A state moves one step at a time under one of 7 hidden systems, and each row is a state written as 20 numbers. Each run below is a few steps of one system.
trace 1, z802 (9 x 20):
[[ 10 -14 -22 -13 -20   1  12  29  13   2 -19   1   4  28  18  51 -19 -23
   -3   1]
 [  9  10 -28  21  41  -4   2  17  25 -21   0   3 -38   1  -7 -19 -37  10
  -23   5]
 [ 27 -23  30  -3 -30 -10  18  37 -17   4  23   5  -1  13 -39 -24 -26   7
   27  -3]
 [ 15 -21 -23   5 -22   4  13  -8  35 -11 -14 -21  50  32  25  24 -26   7
   -9  19]
 [ 30  27 -41  10  17  -7  -1   5 -20 -16  -5  18 -28  13 -18   6 -26   9
  -55 -22]
 [-16 -49   4   5  -8 -14  16   8 -12 -10  11 -12 -28  29 -42 -34  -9  32
   45  -8]
 [  6 -53   5  10 -35   4  -4  -9   0   0 -21  -4  59   3  21   6 -43 -32
  -24  13]
 [  7  38 -37 -10  33  12   3  24 -21 -29 -30  -8 -28  18  -4  53 -21  18
  -39   5]
 [ -3 -25  27  39  16  -1  22 -11 -10 -20  36 -22 -37  -5 -52 -61 -24  28
   15 -10]]
trace 2, z367:
[[ 15  -1  17   3  11   7  21  41 -26 -23  -1 -17 -25   9 -33  15 -42   3
   -3  13]
 [ 12 -24  -8  -2 -20  14   6  29  18  -2   9  10 -12  13 -15   1 -57  -6
    2 -38]
 [ -1 -14 -18  -9 -11   9  10   9 -21   1 -27   7 -21   2   5  47 -19 -12
  -45 -35]
 [ 18 -27  -9  15   6 -20  37  25 -29 -21 -11 -16 -24  32 -16  14  -9  -7
  -19  27]
 [  1 -28 -16  -8 -12   1 -11  34  -7 -12   2  10 -20  39 -31  -6 -33 -11
   42 -24]
 [-12  -5 -23 -35 -11   6 -19  27 -10   1 -46  21  -3  -1   4  40 -37  12
  -20 -17]
 [ 28  -3   5  18  15  -2  16  22 -48 -27 -15 -11  -8   5 -22  12 -38 -12
  -47  30]
 [ 26 -24  -2  11 -28  17  11  28   5 -19  26 -13   4  50 -29   6 -43 -20
   36 -23]
 [-27 -42 -37 -22 -26   8 -16  -2   0  10 -42  18   3  13  12  33 -33   7
  -19 -47]]
trace 3, z172:
[[  7  32  60   0   9  28  11  32  -4  18  20   2 -29 -67   9  24 -20 -56
  -33 -15]
 [ 13  15 -22  22   7  28  31   3  88 -11  34 -34   4  25  38  31 -22 -24
    8  -7]
 [ 23   7  17 -30 -53 -26  40  18  44  51  32  31 -11 -15   6  -6  33  31
   18 -31]
 [ -5   1 -17 -25  10  -4  15  59 -22  -8  -3  -2 -63  52 -18  47  15 -22
   46  -6]
 [-25 -34 -41 -10  32 -29 -22  24  58  10 -30  45 -38 -10  19 -38 -40  14
   -2   7]
 [ 40  77 -22 -21   9   0 -17  21 -18 -14  -4  25  11   7 -33   5 -26  70
  -22  -1]
 [ 42 -32  18   6  -5 -40  11  43 -19  -9 -10  -2  37  27  -9 -13 -10 -29
   16  86]
 [ 15   9 -56  11  -1 -23 -47 -32 -16  14 -14  50  10   9  31  -7  28 -65
  -42 -22]
 [ -4 -21 -41  11 -17   3   3 -55  -3 -26  -2 -27  36  61 -25 -19   3  78
   18 -16]]
trace 4, z802, 9 rows:
[[-33 -17 -44   4  27  15  -2  -5  -2 -22 -31 -10 -51  14  -6  19 -35  23
  -26 -36]
 [ -8 -59  41  16   1 -13  29  23 -32  -4   0  -9 -38 -20 -32 -31 -32 -10
   -8   8]
 [  8 -24  20   3 -11  24  16  23  -4 -20  -9 -44  38  26   7  48 -31 -42
   16  37]
 [ 18  43 -22  19  23  42  13  -4  22 -28   8 -19 -15  -7  -1  27 -50  15
  -49 -30]
 [ 18 -31  19  11 -23 -17  69  20  -5   6  35 -11 -59   8 -36 -19   7  28
    6 -31]
 [ 15 -69 -13  29 -33  -7  19  -4  30  -2   6 -15  34  44  29   1 -16 -66
   13  14]
 [ 14  32 -57 -14  19  22 -28  39  16 -14 -23  24 -22  13  10  47 -66 -21
  -36 -31]
 [  3 -21  16   5  24 -23  42  42  16  -9  13  -2 -63 -11 -44 -48 -38  73
   11  13]
 [ 57 -52  33  23 -54 -16  27  11 -13  -5  22 -15  74  35  -8 -18 -19 -45
   12  46]]
trace 5, z517, 9 rows:
[[  7  16 -35  22  71 -33   4  40  43 -12   9  22 -85  -7  -5 -42 -18  -2
   -6  22]
 [ 18  14 -25 -21 -23 -13 -14  21  80  33  35  53 -14  -1  -3 -45 -22  41
   33 -55]
 [ 41 -25  19  -1 -55 -34  36  22  45  51  32  31  13 -10  45   1  30 -72
    0   2]
 [ 49  28 -51  28  26 -58 -10 -21 -32  -8   8  32 -11  34   4 -33  68 -42
  -23  33]
 [-24  10 -29 -45 -20 -19 -81 -21 -32  26 -29  65  21   4 -19 -31  26  33
   31 -44]
 [ 15 -71  33 -27 -73 -12  -6  33 -25  20 -26   6  75  23   4  23 -22 -45
   29  26]
 [ 37  12  20  57  43 -11 -17 -26 -61 -43   4 -20  40  -7 -17 -47  -8 -48
  -40  79]
 [ -7  78  20 -27   3  38 -55 -23 -67 -12  10  13   7 -18 -64 -14  -1  69
   12 -57]
 [-19 -55  42 -23 -92  50  32 -20  -3  18 -10 -45  64   4  21  75 -18   1
    4 -46]]
trace 6, z367 (9 x 20):
[[-28 -21  23 -20 -17  20  -2  27  40  17   5  -7  -1  -6  18  21 -14 -28
   46 -13]
 [-27  15 -38   9  42  10  -9 -25  12 -13 -27   1 -30 -19  19   9 -16  20
  -51 -14]
 [ 33  14  31   6 -16 -13  48   9 -44  -6  28 -15 -18   5 -42  -6  22  37
   -5   5]
 [ -7 -46  20 -12 -27  -9   4  36  47  33  16  21  -6  -5  14 -15 -18 -45
   45  -7]
 [-28  40 -56  -6  45  17 -38 -14   8 -12 -28  13 -32  -5  29  37   0 -15
  -34 -26]
 [ 53  21   2  10  -4 -35  47   3 -42 -16   8  -6   0  17 -40 -13  19  63
  -33  34]
 [ 10 -50  43  -8 -42  -7 -12  37   4  26  30  23  12   4 -15 -31 -12 -70
   64 -12]
 [-35  26 -67 -22  33  26 -49  -8  47  -5 -42  10   3   6  57  60 -14 -24
  -20 -14]
 [ 41  22 -15  31  17 -27  24 -39 -68 -33  -5 -13   7  12 -41 -27  12  76
  -68  26]]
trace 7, z383 (9 x 20):
[[  8  69  -4 -38  14 -13 -16  13 -55   8 -16  38 -33 -27 -33  10  28  56
  -31 -18]
 [ 34 -15 -18  24 -41 -10  54 -30  45   4  57 -24  12  61   0 -13  38  17
   37 -30]
 [-17 -15 -10 -21 -30  10 -57 -21 -39  28 -31  45  15 -24  22  21   2 -64
  -35 -55]
 [-26  -8 -63 -24  23 -19   0   7  25 -25 -49 -11  -3  56   0  18  -8  85
   23  34]
 [ 15 -33  53  16 -38 -22  -1 -39   5  32  25  24  54 -52  -7 -86  -2  15
  -10   7]
 [  9 -11   6 -22 -10   1 -23  51 -82 -21 -16  -6  -2  61 -39  42   3 -56
   50  16]
 [  3  46  -3  -8   0  50 -11 -17  72  -9  -5 -27  73 -18  34  39 -57  41
  -21   7]
 [-40 -14  48  15  15  -2  21 -50 -83  -4   0 -30 -38 -37 -41 -32  56  48
  -12  -7]
 [  7 -78  -6  36 -20   8  29  21  44 -12  23 -35   2  56  24  11 -28 -96
   43   5]]
trace 8, z407:
[[ 30  14  21 -26 -34  -2  26  36  -5  23  -1   6  17  -7  13  47  10 -23
   -8  12]
 [ 27 -20 -15  43 -13  -9  -6 -43 -16 -11  22   1  21  24 -10 -45   3 -22
  -14 -13]
 [ -2  30 -41 -22  17  -4  -4  16 -11 -15 -22  12 -29  15 -16  23 -12  58
  -15 -12]
 [  0 -23  19  -8 -10 -20   5  13  30  36 -14  29   1 -51  41  -8  -9 -28
  -33  17]
 [  9 -34   2  30  -2  15   0  -5 -43 -41  -8 -36  21  43 -21  11 -27 -34
    2  21]
 [ 23  64 -29   4  26   8  -6  -8  53 -13  20   2   2   2   0 -17 -15  55
   -4   2]
 [-25 -18  47 -20 -24  13   4   5 -29  28 -22  15 -10 -70  -1   8 -21   5
  -40 -30]
 [ 20 -33  -9  25 -25  -1  50  -9   8 -12  12 -44  19  50  28  40  22 -47
    0  20]
 [ -5   6 -40  33  40  -5 -20 -30  27 -27  22   4 -27  17 -31 -72 -23  58
    9 -16]]
trace 9, z577:
[[ 14   3  11 -19  -4   6  47  63  51 -10  11 -33 -12  29  -4  39 -29  26
   45  26]
 [ -3 -13  13  15  24   3 -21  -3   7  -6 -12  20  -8 -55 -19 -56 -75  32
  -50   1]
 [ 37  15  32 -22 -46   6   1  48 -23  26  39  32 -11   6 -25  13   0 -50
   32 -48]
 [-14 -50 -44  -8 -25 -16  11 -17  32  18 -47  17  13  -3  49  29 -22  -3
  -58 -13]
 [-14  17  25 -27  23 -19   1  31 -85  -2 -32   5 -43 -10 -30  21  38   8
   -1  29]
 [ 20 -46 -40   5 -32 -29  11  -4  21  -8   5   6  20  70 -24 -33 -11  48
   39  -5]
 [  4  26 -31  17  66 -17 -47  22  12 -11 -12  32 -29 -10  19 -21 -12 -68
  -14  37]
 [ 61  69   4 -21 -31   8  29  18  -2  -4  16  -6  38  14 -10  45  -5  49
  -26   4]
 [-20 -22 -29  31   0   2 -37 -75 -37  -1   1  21  -4 -10 -13 -52   6  -1
  -38 -62]]
trace 10, z577, 9 rows:
[[-18 -57  -1  22  28 -47  28   2 -52 -19 -28 -21 -31  26 -12 -22  37  -6
    2  68]
 [ 18   9 -18 -11  17  -5 -40  37   4 -36 -13  -6  48  57 -28 -14 -40  14
   67  58]
 [ 28  64 -26  -4  25 -20 -44  -3  57  15  15  57  13 -34  14 -55 -10  18
  -14   2]
 [ 70  38  22  30 -32  -3  39 -21 -27  14  50   2  17 -13   6   9  39 -49
  -57 -14]
 [-32 -28 -25   6 -29  40 -25 -64 -46 -17 -35 -31  56  28  13  50   5 -18
  -19 -34]
 [-76  22 -15 -40  38   2 -21  -9  12   7 -20  -5 -46   2  14  14  69  38
   60  -3]
 [ 23 -20   7  49  22 -27  80  -5  45 -18  38 -44 -32  14  -6 -41  14  41
    7  51]
 [ 13   2  31  34  26  51 -44   7 -23 -47  12 -26  42  -3 -32 -23 -89 -54
    8  21]
 [ -9  57   4 -56 -29  36 -44  15  59  41  11  39  24 -34  19  26 -21  22
   31 -64]]
trace 11, z517, 9 rows:
[[ -1   7  34  -8  11  -7   9  22   6  -8  12 -13   3  -2 -24 -26  -2  33
   48  40]
 [  5  34  17   5   2  28  -7 -14  38  -3  30 -22  34  -3  12  -1   9  -3
   35   4]
 [  4  46  13 -20   2   0  18   1   6  12  -4 -10  12 -13  27  41  43  10
   -9  27]
 [-27 -12 -12  -4   7 -15  18 -27   2  -1 -12 -22  -4  21   8   3  50  41
   23  22]
 [-47  -5   4 -18  25  15 -28  12  14  -3 -16  -8  -5   5  12   6  11 -13
   54  20]
 [ 17  23  -3 -16  12  -1  -3  31  36 -11 -12  -5  30   4  11  14 -27  23
   12  51]
 [ -1  12  36   4   6 -14  19 -12  22   8  20 -14  11 -32  -2 -38  23  42
   10  34]
 [ -7  33  17  -6  -1  18   3  -1  11   0  32 -20  -6  21  -3  11  45  -9
   62  -6]
 [ -8  28 -26 -14   7   6 -10 -16  34   4 -21  -8  33   8  48  43  22  -2
   -5  23]]
trace 12, z172, 9 rows:
[[-16 -81   9   7 -54   9   1 -11 -54  -1  -5  -9   6  38 -31  -4 -16 -25
   21 -48]
 [-35 -56  -9  16   3  14  17 -28 -31  -4 -34  -7 -43 -28   2  12 -38   3
  -72 -46]
 [ 22  13  24  49  22  31  31 -11   3 -34  43 -34 -27 -23 -39 -38 -54  38
  -37 -21]
 [ 45 -10  61   8 -48  26  16  38   4   8  40  -2  31 -22 -19   0 -61 -48
    2 -19]
 [ 20 -22 -31   7 -35   9  50   5  30  14   1  -8 -10  17  46  69  -7 -55
  -48 -38]
 [ 17 -16 -30  27 -12 -25  62 -14  50   9  46   0 -64  22  -9 -36  19  40
   -1 -48]
 [ 13 -14  26 -29 -31   6  -6  64 -28   5  22  25 -45  17 -63 -12 -43   6
   56 -54]
 [ -3 -44 -32 -17   6  -1   8  59  10  -9 -57  12 -28   2  19  51 -83 -23
  -49   7]
 [ 61  43 -46  38  27 -36  37  -8  38 -10  23  21 -28  -8   0 -38 -18  42
  -80   7]]
trace 13, z383 (9 x 20):
[[ 14   9 -10 -26   7 -43 -27  33 -18   8 -32  39  17   8   0 -11  12  -1
    8  53]
 [ 39  46   4   1  -1   1 -20  -2   9 -11  27   5  50  17 -17 -26   1  20
   31  21]
 [-17  24  37 -14 -18  27 -19 -25 -31   7  17 -13  22  -3  -6  14  42 -12
   37 -24]
 [-29 -13 -16   3   7  15   7 -31   4 -11 -24 -37  23  22  35  46  26 -18
    4  16]
 [-35 -17  -6  25  40   1 -30 -37   4 -13 -22  -2   8 -28  12 -38 -10   1
  -19  25]
 [-19 -22  28  -4  26 -14  -4  31   3  -5   5  -2 -25  -4 -17 -37  -3  -9
   58  39]
 [ 30  32  37 -11   1  -1  11  39  17   9   8   2  22 -23  17  21  -4 -39
    0  45]
 [ 18  68  -4  17  40  15  -2 -11 -25 -26  13 -15 -11   2 -13  11  21   6
  -20  12]
 [-23   5   0  19   8  27   9 -36  39   3  42 -23 -24   0  10 -15  27 -14
   34 -40]]
trace 14, z407 (9 x 20):
[[ 17 -14   7  23   4 -26  48   3  47  16  15 -12  -2  -9  51   5  34 -50
  -12  48]
 [-17 -24 -14  28  25  26 -36 -12 -32 -41   6 -12 -20  29 -48 -38 -50  -4
   24 -29]
 [  8  51   5 -53 -10   4  10  38  53  19  -8   8  18 -14  18  41  -3  62
   17  15]
 [  1 -46  67  27 -24 -10  17 -29 -44  24  16  -2   9 -53  -4 -41  17 -42
  -27   4]
 [ 21  20 -54  15   7  20  16   4 -16 -39  17 -34 -23  88 -16  50   9 -14
   21 -24]
 [-12   3 -24 -20  -1 -25 -27 -11  71  35   0  55  -3 -40  13 -65 -13  65
    1 -22]
 [-17 -44  58 -27 -19 -12  30  43 -86   8 -46 -18  -8 -21 -14  46   5 -22
  -13  45]
 [ 56  27 -34  59  18  -1  10 -11  50 -28  59 -15   8  54  19 -22  11 -74
   16  17]
 [-26  19 -19 -32   0  23 -64 -13 -20  -8 -20  35   1 -12 -54 -32 -56  92
    9 -66]]

Name the system that made each run.
trace 15 (2 x 20):
[[ -9  34   3 -26 -16  44 -58  -2  -7  -8  -3  -5  53  12  -3  28 -17 -18
   39 -22]
 [-28  18  -9 -16   2 -13  11 -33  56  40   5  20 -24 -40  40 -11  47  37
   -9 -25]]
  z577
trace 16 (2 x 20):
[[-51  28 -19   0   5  65 -45 -76 -16 -21 -12 -36  30   5  -2  29   6  40
    3 -59]
 [-46 -32  34  -7 -15 -11  36 -35 -44  35 -19   6 -58 -69   4  -2  42  30
  -60 -43]]
  z802
trace 17, 2 rows:
[[-11 -22  23  -8 -12 -14   8 -15 -12   2 -25 -16  45 -12   2 -12   6  38
    2  48]
 [ 10 -18  25  27   1   7 -14  -7 -40 -23   4 -18  33  16 -23 -22 -17 -30
   11  27]]
  z383
trace 18, 2 rows:
[[ 35  50  -9  -8  26 -10   6  27  23  -9 -23  -6  34  -8  36  38  -4 -10
  -34  75]
 [-15  11  18  -1  13 -29  19 -33 -11   4   3  -5  -9 -20 -27 -53  46 103
    8  22]]
  z517
trace 19, 2 rows:
[[-31 -14  88   6  20   6  50  14  25  14  21 -34 -35 -74  -4 -29  -2  35
   15  31]
 [-28  21  27  11  30  33  18  10  74  15  50  -8 -70 -52  15 -14  -9 -15
   24 -45]]
  z367
trace 20:
[[ -7  10   4 -14 -29  29 -12 -18 -32  -5   8 -12  15  24 -23  22  12  17
   27 -49]
 [-28 -37  -5  -6 -29  13  14 -32  13   6 -24 -26  28   7  26  32   4  11
   -4 -12]]
  z383
trace 21:
[[-36 -44 -13  33  49  17  -4   0  53 -40  -8 -35  -8  10  -1 -33 -65  13
   26  34]
 [ 11  56  33 -12  37  20   0  57  53   2  25  10 -37 -50  -7  -7 -49   7
   12   3]]
  z517
trace 22:
[[  6   5  13   2 -24   7 -11 -41   6  11   4  -1  61 -21  21  -7  14  -2
  -15   7]
 [-25 -10  -8   3  20   5 -24 -17 -47 -23 -20 -16  -2  27 -20   2  18  -6
   25  10]]
  z383
trace 23 (2 x 20):
[[ 42   5  -1  10 -12 -23  -8  12  45  12  24  26  42   5  15 -35 -13 -32
   13  31]
 [ 29  50 -43 -34  -7 -12 -22  23  20   3  -6  31  19  29   3  21  -6  32
   10  -6]]
  z802
trace 24:
[[-26 -27   7  -4   2  17   4  14  90   9  15 -17   8   2  22 -14 -35   7
   57   7]
 [  7  19  60   3  26   4  17  30  20  14   7  -1 -10 -80  11 -14 -29 -11
  -33  38]]
  z577
trace 25 (2 x 20):
[[-16 -21  -3  49  18  54  23 -37  78 -29  26 -61  12   1  24  -3 -60  -3
   -4 -16]
 [ 49   8  18 -11 -42  -3  57  51 -27  24  18  24 -50 -18 -11  44 -19 -24
  -61 -51]]
  z802
trace 26, 2 rows:
[[-22 -12 -21  -8  14  18 -14  12  52 -24 -20 -32  38  42  17  19 -31  17
   56  43]
 [-15  35  61   6  33  11  -8 -13   4  -2  19 -16  13 -63 -16 -47   1  44
   11  37]]
  z407
trace 27:
[[-19   1  48 -48 -33 -18   8  -6   4  42 -34  10  52 -56  34  17  43  43
   -6  42]
 [-20  55  -1  12  62   4   4 -14 -33 -21   5 -36 -40  19  13  31  85 -42
   16  38]]
  z172
trace 28:
[[ 14  -2   6 -30 -32   1  21  32  26  18 -11   9  15 -11  15  37 -20  12
  -11  -2]
 [  2 -18 -12  35  22  -2   0 -15 -22 -12  -5   3 -22  -9   4 -10 -15 -49
  -42  -3]]
  z367
trace 29:
[[ 11 -20  47  27   3   8  28  18 -24 -25  24 -37  -2   9 -31 -15 -16 -20
   24  30]
 [-13  -9  -1 -16  -9  29 -46   9  42  -1 -11   8  41  -2   7  -3 -62   0
   28 -11]]
  z577
trace 30 (2 x 20):
[[ 38  49   2  11  53 -29   1  37   7  -6   6  21 -24 -22   5 -16   5 -21
  -24  61]
 [ 36  35 -36   5  -3  -1 -50   0  39  -5  21  24  60  38  11 -20  -8 -28
   38   9]]
  z172
trace 31:
[[ 27  55 -36 -15   4  18 -41  22  -3 -19  30  27 -17  45 -49 -10 -26  23
   44 -56]
 [  4 -27  19 -20 -67   8   6 -17  49  46  -9  19  60 -46  50  20 -24 -10
  -43 -27]]
  z517
trace 32:
[[ -2  51   6   1  37 -14  -7  -9  10   4  23   9 -30 -25  -8 -34  39  34
   14   6]
 [  9   0   8   8 -15 -17  18  -2  18  20  37   3 -12  18  20  -1  61 -48
   37  -3]]
  z383
